(in the rows, 128 means zero)
These are runs of 6 systems, one row a step. Runs of the same system follow the same rule from any start.
q_918, run 1:
[[126 126 128 127 169 105 126  85 130 149  94 104  62 113 125 115 115 148
  151 206]
 [ 86 184  81 158 138 135  97 107 157 125 151 121  88 124 131 109  98 182
  135 137]
 [130 172 129 175  90  62 122 152 103 150 177 139  91 127 114 114  79 132
  132 105]
 [168 150 154 183 135  90 170 111 109 167 109  97 139 151  94 167 106 175
  151 125]
 [102 169 131 159 146 175 134 124 110 117 117 116 195 163 111 146  95 155
  141  88]
 [151 124 142 156 107 135 141 194 104  88 173 129 193 138 135 122 114  92
  137 104]
 [185  88 141 115 120 118 154 142 124 113 114 142 185 128 134 168 191 134
  153 103]
 [120 105 124  65 144 190 133  98 122 115 103 134 165 140 119 139 174  93
   93  86]
 [115  77 153  88 119 172 124 165 165 116 132 134 132 116 164 105 133  65
   88 158]
 [132  81 116  85 134  97  92 129 141 119 100 143 105  85 158 118 168 126
  159 188]]
q_142, run 2:
[[184 132 116 179 127 115 151 151 133 100 187 180 135 156 153 138 154 145
  152  88]
 [121  94 118 131 104 115 110 134  93 210 103 130 147 157  99 156 123 101
  129  74]
 [166 128 136 109 148 155 144 137 109 104  80  72 159 142 108  98  93  97
   82 170]
 [135 112 158 132 158 133 102 137 136  90 113 185 152 131 196 141 122 149
  177 180]
 [ 99  90  60 101 115 132  78 138 104 125 172 139 128 115 138 118 189  90
  145  97]
 [167 116 131  90  92 140 162 130 186 142  97 117 134 129 112 139 159 127
   51  96]
 [ 87 120 198 108 131 116 123  77 123 162 110 109 104 139 168 146 100 136
  107 184]
 [ 87 134  84 153 145 161 116 146 163  96 168  96 104  97 128  95 128 138
  162 174]
 [120 165 126 113 104 102 144 137 161 108 120 172 127  75 102 145 157 177
  153  65]
 [141 155 133 130 107  82 140  79  76 156 164 123  77 161 124 125 116 115
   77  95]]
q_791, run 3, 10 rows:
[[146 106 117 125 116  77  81 160 110 142 119 207 100 122 157 115 115 105
  150 122]
 [135 100 104  98 156 161 168  80 138 156 105  82  96 118  78 133 180 119
  117 137]
 [ 83 168 177 127  89 118 112 116 159 119 145 119 137 136 180 134  88 168
   75 136]
 [124 132 114 148 147  98 114 171  99 127 114 157 101  87  94  95  93 107
  200 146]
 [175 118  77 132 132 119 138  89 137 125 136  75 136 141 123 146 195 171
  119 131]
 [108 172 172 128 105 118 130 112 117 156 119 181 125 161 136 141  76 138
   81  72]
 [135  99 150 167 147 134 172 167 113 136 148  87 118 107  93 115 114  88
  175 172]
 [152 116  83 134 125 129  78 125 152 114  99 107 197 157 166 146 146 180
  120 142]
 [116 173 138  96 144 146 142 116  77  98 129 191 123 128 104 108 109  97
  116  62]
 [152  80 147 163 124 141 177 149 157 132 194 107  99 138 156 136 161  96
  133 158]]
q_285, run 4:
[[128 145 121 128 109  37  85 109  91 128 127 110 122  97 140 131 128 178
  171 161]
 [179 141  97 134 172 146 174  95 113 116 133 148  67 143  93 104 148 106
  116 109]
 [ 91 163 173 164  98 135 169 132 144 151 153 127 156 137 108 170 111 160
  132  65]
 [159 113  98 147 117  84  79 146  74 161 101  98 150 156 122 110  83 107
  125 157]
 [176 126 135 131 179 167 168 142 156  88  76 162 150 120 112 135 144 139
  160 139]
 [123 143 157 113  88 104 112 125  97  94 176 161 173 146 177 149 142 132
  109  79]
 [141  82  94 112 109 146 107 178 141 164 114 129 110 131 107  94 119  55
   89 120]
 [104 102 177  99 135 160 149 117 170 127  74  95 175 104 131 163 154 153
  139 165]
 [111 136 117 108 144 121  67  95  93  93 160 158 111 156 209 107 118 126
  113 162]
 [106 123  89 129 122 145 144 174 181 113 161 140  80  72  97  98 154 109
  150 113]]
q_285, run 5 (10 x 20):
[[166 136 114 171 188 139 141 129  73 116 125 146 118 156 110 111  98 103
  175 145]
 [163 145 115 168 111 125 155 166 153  98 146 149 187 133 118 154 146 171
  152  71]
 [168 122 130  95  89  80 105 144  89 149  92 149 150 142 121 124 114 100
   79  86]
 [138  80 163 109 158 192 166 148 128 129  98 128 159 144 113 134 130  64
  126 136]
 [103 107 139 127 117 149  76 145 153 106 137 138 198 148 202 149 135 152
  131 143]
 [129 113  85  73 114 112  72 151 135  96 113 159 105  88 147  80 139  95
  111 147]
 [110 103 168  90 118 150 186 109 174 119 149 111  96  92 134 143 183 116
  112 141]
 [ 64 122 122 131 120 135  85  79 131 179 160 114  93 160 171 140 121 133
  102 138]
 [ 94 157  85 139 150 136 116 140 144 117 117  93  92  84  91  82  96 140
  154 169]
 [155 155 159 154 128  70 171  98 137 113 147 117  94 107 136 150 145 190
  158 155]]
q_791, run 6, 10 rows:
[[ 93 156 114 133 137 132 156 112 121 106 187 169  89  95 105 133 169 135
  174  73]
 [158  86 125 131  76  72 121 136 132 181 159 102  98 147 152 133 142 101
   84 135]
 [121 137 151 113 145 147 133 119 159 166  24 124 133 121  88 137  83 147
  116 148]
 [ 95 171 146 140 147 130 138 106  90  62 176  82 152 113 141 122 124 157
  161 163]
 [162 130  62 175 115  98  86 161 132 136 160 184 115 155 147 118 120 139
  148  92]
 [160 105 138  98 115 124 182 118 116 165  97 117 135 118  66 154 171 104
  113  74]
 [126 128 195 136 135 152 139 104 135 130 127 102 141 174 181 137  86 125
   77 180]
 [ 77 128 102 152 146 162  91 178 136 115 118 151 158 111 120 116  98 122
  193 131]
 [174 121  76  94 114 106 121 130 108  71 161 107 147 109 127 111 201 122
  119 114]
 [145 126 160 114 135 136 141  96 156 157 109 205  80 161 159 147 128 131
   84  97]]
q_142, run 7 (10 x 20):
[[ 79 102 156 103 141 186 133 112  99 110 161  84 162 142 145 126 143  75
  116 145]
 [137 114 116 128  89 109  93 187 202 105 119 127 149  91 160 117 125 157
  124 163]
 [105 126 120  67 144 108 123  70 107 140 103 161  69  95 119 129 174 130
  143 117]
 [128 148 126 143 116 164 164 102 157 109 196  82 125 157 145 131 150 139
   69 113]
 [ 88 131 173 151  97 107 126 163 178 184 107 142 110 104 120 146  80 148
  142 132]
 [122 163  98 116 148  99 139  99  79 105 128  81  99  85  76  97 129 136
  158 153]
 [164 174 126 175 145 149 153 129 159  93 145 181 132 165 148 140 116 176
  125  89]
 [ 98 110 153 143 103  98 119 147  73 182 153 145 133 135 113 143 111  84
  155  88]
 [192 122  83 141 142 127 136 148 125 126  90  62 150 138  88 107 118 119
  111 158]
 [130 136 170 115 171 156 120 112 118 102  75 196 162 152 164 147 105 147
  150 136]]
q_911, run 8, 10 rows:
[[133 174 141 111 162 136 153  97  76 129  76 148 123 135  73 121  97 124
  131  93]
 [135 144 192 186 135 137 175 135 126 105 181 118 149 164 165 151 102 142
  133 149]
 [127  90  76 170 118 122  85 170 117 173 135 151 154 148 120 143 134 119
  183  94]
 [160 132 136  88 124 144 161 156 107  98  89 115 183 110  74 121 142  94
  110  93]
 [137  99 197 124 121 154 141 127 160 126 132 163 142 165 195 152 124 115
   85 138]
 [ 83  66  91 120 134 161  89 160 143 143 143 123 122  99 131 121 162  88
  174 152]
 [162 146  95  85 106 122 120 152 166  78  88 102 156  85 112 102 144 149
   86 134]
 [123 131 172  87 123 106 128  83 136 136 127 195  65 130 180 133 136 127
   94 133]
 [ 82 110 101 140 137 145 132 111 135 145 178  61  73 113 119 108 149 109
  139 172]
 [132 182  91 137 113  94  94 122 161 129  79 106 138 115 109 121  94 205
  120 129]]
q_911, run 9 (10 x 20):
[[ 74 140 190 142 117  93 106 145 104 149 132 152 115 111 145 130  68 123
  166 150]
 [193  99  81 162 159 120 134 135 106 117 126  78 143 146 115 121 150 123
  161 176]
 [124 165 117 121 123 156 142 113 153 118 118 182 155 137 115 153 149 168
  113  36]
 [103 116 185 121  97 108 132 163  89 132 168 124 122 120 141 109  91  63
  115 138]
 [174  69 102 153 144 139 130 139 169 173  82  88 147 148 129 147 149 139
  141 177]
 [ 88 157 110  76 144 161  98 105 114  76 108 171 167 109 133 131 157 147
  141  82]
 [149 134 155 135 111 117 149 170 142  95 178 140  86 117 155  83  94  81
   88 153]
 [133  79 114 133 110  98 126 111 165 194 106 105 109 114 123 167 179 160
  155 145]
 [ 93 163  90  76 143 156  90  86  84  97 114 107 151 133 117 104 127 122
   94 113]
 [145 166 178 161 139 129 166 151 178 110 126 166  80 125 142 106  67 139
  117 162]]
q_918, run 10:
[[115 138 150 117 186 187 134  78 113 140  65 122 145 166 127 139 100 132
  118 151]
 [ 85 128 111 151 131 173 110 182 148  82 184 116 150 110 149  99 116 109
  149 152]
 [180 114 104 122  85  48 106 155 124 112 149 151 128 100 150 127 168 144
  144 119]
 [150 138 134  98 152 136 171  63 111 160  89 148  91 147  90 148 158 129
   99  85]
 [ 60 122 160 134 130 194 133 126 159 153 135  89 133 147 140 129  88 103
   90 148]
 [138 107 111 146 116  89  68 190 126 112 120 133 153 106 157 108  99 128
  175 183]
 [176 162  95 114 147  96 156  96 112  82 126 149 101  97 102 116 171 163
  152 111]
 [ 94 144 143 128 113 161 157  83 144 158 177 135  96 171 143 151 140 124
   73  75]
 [109  84 147 147 105 120 102 172 127 197 105 104 145 138 120 132  79  90
  131 150]
 [165 151 123 125 157 111 124 141 126  74  69 109 165  96 113 113 114 169
  164 180]]
q_253, run 11:
[[165 115 122  74  91  97 120 139 103 141  85 131 153 125 103 122 139  89
   74  83]
 [142 102 169 122 185 175 149  95 108 121 110 122 118 166 156 126 115  92
  114 187]
 [ 59 109  97 136 123 137  62 124 137 135 160 135 145 127 177 142 142 151
  171 141]
 [136 131  85  78  95 120 123 164 162  95 120 129 118  71  98  90 157 115
  100 106]
 [181 125 182 118 145 123 197  80 137 109 124 129 111 144 151 154 163 143
  104 143]
 [ 65 121 132 146 129 118 107  81 118 204 141 126  72 148 133 150 114 132
  137 126]
 [101 152 112 134 116 137 120 182 183 117 102  95 126  74  94  92  83 142
  127 154]
 [189 173 148 138 133  78 150 120 107  63 136 161 136 117 147 133 133 180
  150 126]
 [129 124 104 159 140 138 159 100  93 180 168 142  84 168  94 140 139  98
  132  68]
 [110 109 154 154 104 154 135 177 161 167 103  76 186 135 107 141  85 121
  110 141]]
q_253, run 12, 10 rows:
[[153 123 150  96 132 101 145 105  76 113 110  60 126 116 117 101 119  96
   95 186]
 [117 132 122 162 167 168 102 104 163 131 130 186 108 180 189 136 108 157
  133 144]
 [ 70 130 111 107  96 117 124 155 123 121 152 114 139  56  85 128 158 121
  172  91]
 [209 127 122 129 109 104 152 134 159 117 123 102 115 148 138 112 133 133
   57 146]
 [103 138 180 126 168 144 147  73 104 158  92 183 113 149 131 167 117 143
  160 112]
 [ 78 126  90 153 105 123  96 152 119 138 180  56 119 110 117  96 107 110
  139 162]
 [179 147 121 132 119 128 124 174 191  94  87 184 154 119 141 126 114 168
  117 115]
 [135 137 150 105 142 101 162  83  43 115 150 122 121 124 104 139 163 108
  153 103]
 [122 100 106 175 121 169 119 136 166 186 154 101 114 190 146 130 104 108
   82 136]
 [ 97 131 161  95 117 120 103 164 139 115  65 156 178  81 121 140 110 148
  168 133]]

Name the system that made each run.
run 13 (2 x 20):
[[210 149 113 122 146 104 148  88 107  82 116 109 142 153 137 123 152 154
   99 139]
 [ 80 129 146 134 141 193 153 115 157 150 150 185 112 149 128 153 138 123
  138  71]]

q_918
run 14:
[[114 138  65 149 152  98  71 110  98 127 133 105 103 121 129 106 116 157
  180 176]
 [126 176  91 133 121 174 146 152 175  79 146 156 144 120 108 113 134 149
  105  63]]

q_253
run 15 (2 x 20):
[[159 120 149 139 157 145 168  87 109  92 188 117 108 163 176 130 163 117
  117 161]
 [ 92  88  77 138 108 154 102 149 177 184 132 144 132 131 119 152 162 130
  149  84]]

q_918
run 16:
[[132 126 102 110 168 174 147 121 183 136  51 131 108  98  83 124 144 146
  137 139]
 [ 83 162 165 107 102  99 121  88 102  88 186 104 136 113 171 139 145 159
  119 132]]

q_791
run 17:
[[141 151 112 121 111  91 158 143  75  87 181 121 124  90  86 114 164 111
  158  83]
 [188 101 123 165 124 148 165 126 153 176 129 117 127 195 130 148 128 120
   74 108]]

q_253
run 18:
[[108 115 103 144 124 124 110 179 127  95 137 109 179  80 112 132 147 141
  214 141]
 [204 132 101 100 102 108 116 149 121  97 115 163 153 147 143 113 143 117
   72  90]]

q_911
run 19:
[[135 169 157 151 168 137 175  77 158 154  89 149  78 142 109 148 110 182
  131 134]
 [101 174 128 162 129 103 122 121  53 110 183 120 139 136 115 128 100 134
  167 100]]

q_285
run 20:
[[151 144 106 116 142  65 102 125  80 120 121 148  68 107 121  80 101 107
  141 158]
 [133 162 130 165 146 129 181  88 176 141 148 109  67 128 118 144 139 187
  128 141]]

q_918
run 21, 2 rows:
[[138 175 109 115 129 116  73 133 135  85 105 152 128 135 163  84  71 148
   86 153]
 [130 130 137 134 163 149 168 136 111  80 171 182 108 106 121 125 166 109
  192 106]]

q_253
run 22, 2 rows:
[[167  85  98 141 167 134 142 100 134 131 153 150  57 145 155 122 175 109
  147 162]
 [ 68 119 121 101  90 140 108 108 168 186 114 107 131 128 122 158 145 145
   91  87]]

q_791
run 23, 2 rows:
[[119 122  95 134 147 101  64 155 137 121  86 148 131  95 141 108 105 157
  193 180]
 [147 172  72 111 139 142 140 114 119  52 156 129 137 113 108 103 166 146
  123  89]]

q_253
run 24, 2 rows:
[[ 97  92  80 109 142 190  72 150 173 148 101 155 126 141 142 109 120 100
  110 132]
 [119 133 147  89 105  85 123 158 132  91 131 118  90  53 126  88 125 109
  134 174]]

q_918
run 25 (2 x 20):
[[123 128  71 191 128  99 102 132 107 157 188 111  90 142 127 119 125 136
  175 131]
 [153 179 119 151  94  81 152 141 146 155 104 109 133 113  69 140 103 178
  113  81]]

q_918
run 26:
[[ 80 181 180 131  90  69 109 129  97 122 151 127 124 101 139 122  72 149
  129 130]
 [182 123  81 178 159  98 137 149 121 139 119 119  90 125  93 107 114 131
  174 165]]

q_791
run 27, 2 rows:
[[143  98 134  88 135 140 111  96 134 123 137 194  91 159 198 130 164 101
   87 122]
 [ 89  77 116 104 132 152 132 126 148 180 115 104  76  98  94 120 151  80
  137 151]]

q_918
run 28:
[[152 122  87 136 173 121 136 138 114  95 114 121 111  86  92 105 150 132
  203 165]
 [114 173 107 115  99 125 132  95 162  95 175 129 113 125 146 129 161 174
   83  87]]

q_918
run 29 (2 x 20):
[[116 127 109 116 116 110  93 146 135  79 153 186 155  99 164 142 171 155
  184 105]
 [155  98  94  88 130 115 121  97  88 151 140 153  70 144 126 106 167  67
   93 104]]

q_791
run 30 (2 x 20):
[[158 142  86 122 141 138 104 135 143  88  96  71 145 128 127  84 100 134
   96 189]
 [118 127 169 115 158 143 138 122 145  98 115 219 113 116 165 145 141 141
  177 127]]

q_142
run 31, 2 rows:
[[172 115  66 101 114  79 122 120 113 140 123 139  96 108  97 120 188 123
  134  92]
 [145 133 156 122 142 176 166  71 134 151 112 117 137 192 138 157 130 132
   60 105]]

q_142
run 32 (2 x 20):
[[197 133 102 159 154 128 111 132  90  94 136 164 159 191 156 127 120 128
  129 115]
 [ 94  93 117 118 135 178 122 139  88 150 142 143 172 150 111 148 153  72
  148  71]]

q_253
run 33 (2 x 20):
[[104 124  99 160 138 166 108 126 113 137 187 102  94 170 150  95  96  81
   97 149]
 [120 109 136 130 109 140 115 193 188 116 105 170 177  99 141 147 136 147
  168 119]]

q_253
run 34:
[[118 123 100 152 165 159 157 113  91 145 156 158 121 143  92 146 161 111
  185  70]
 [129 150 149 149  82 139 150 184 135 111 152  83 193 134 108 128  98 122
   95  94]]

q_911
run 35:
[[142  88 130 129 160 174 144 152 132  98 159 113 107 131 153  90 128  60
  121 184]
 [118 103 102 112 102 100  97 143 186 124 128 139 120  83 150 141 182 173
  163 141]]

q_918
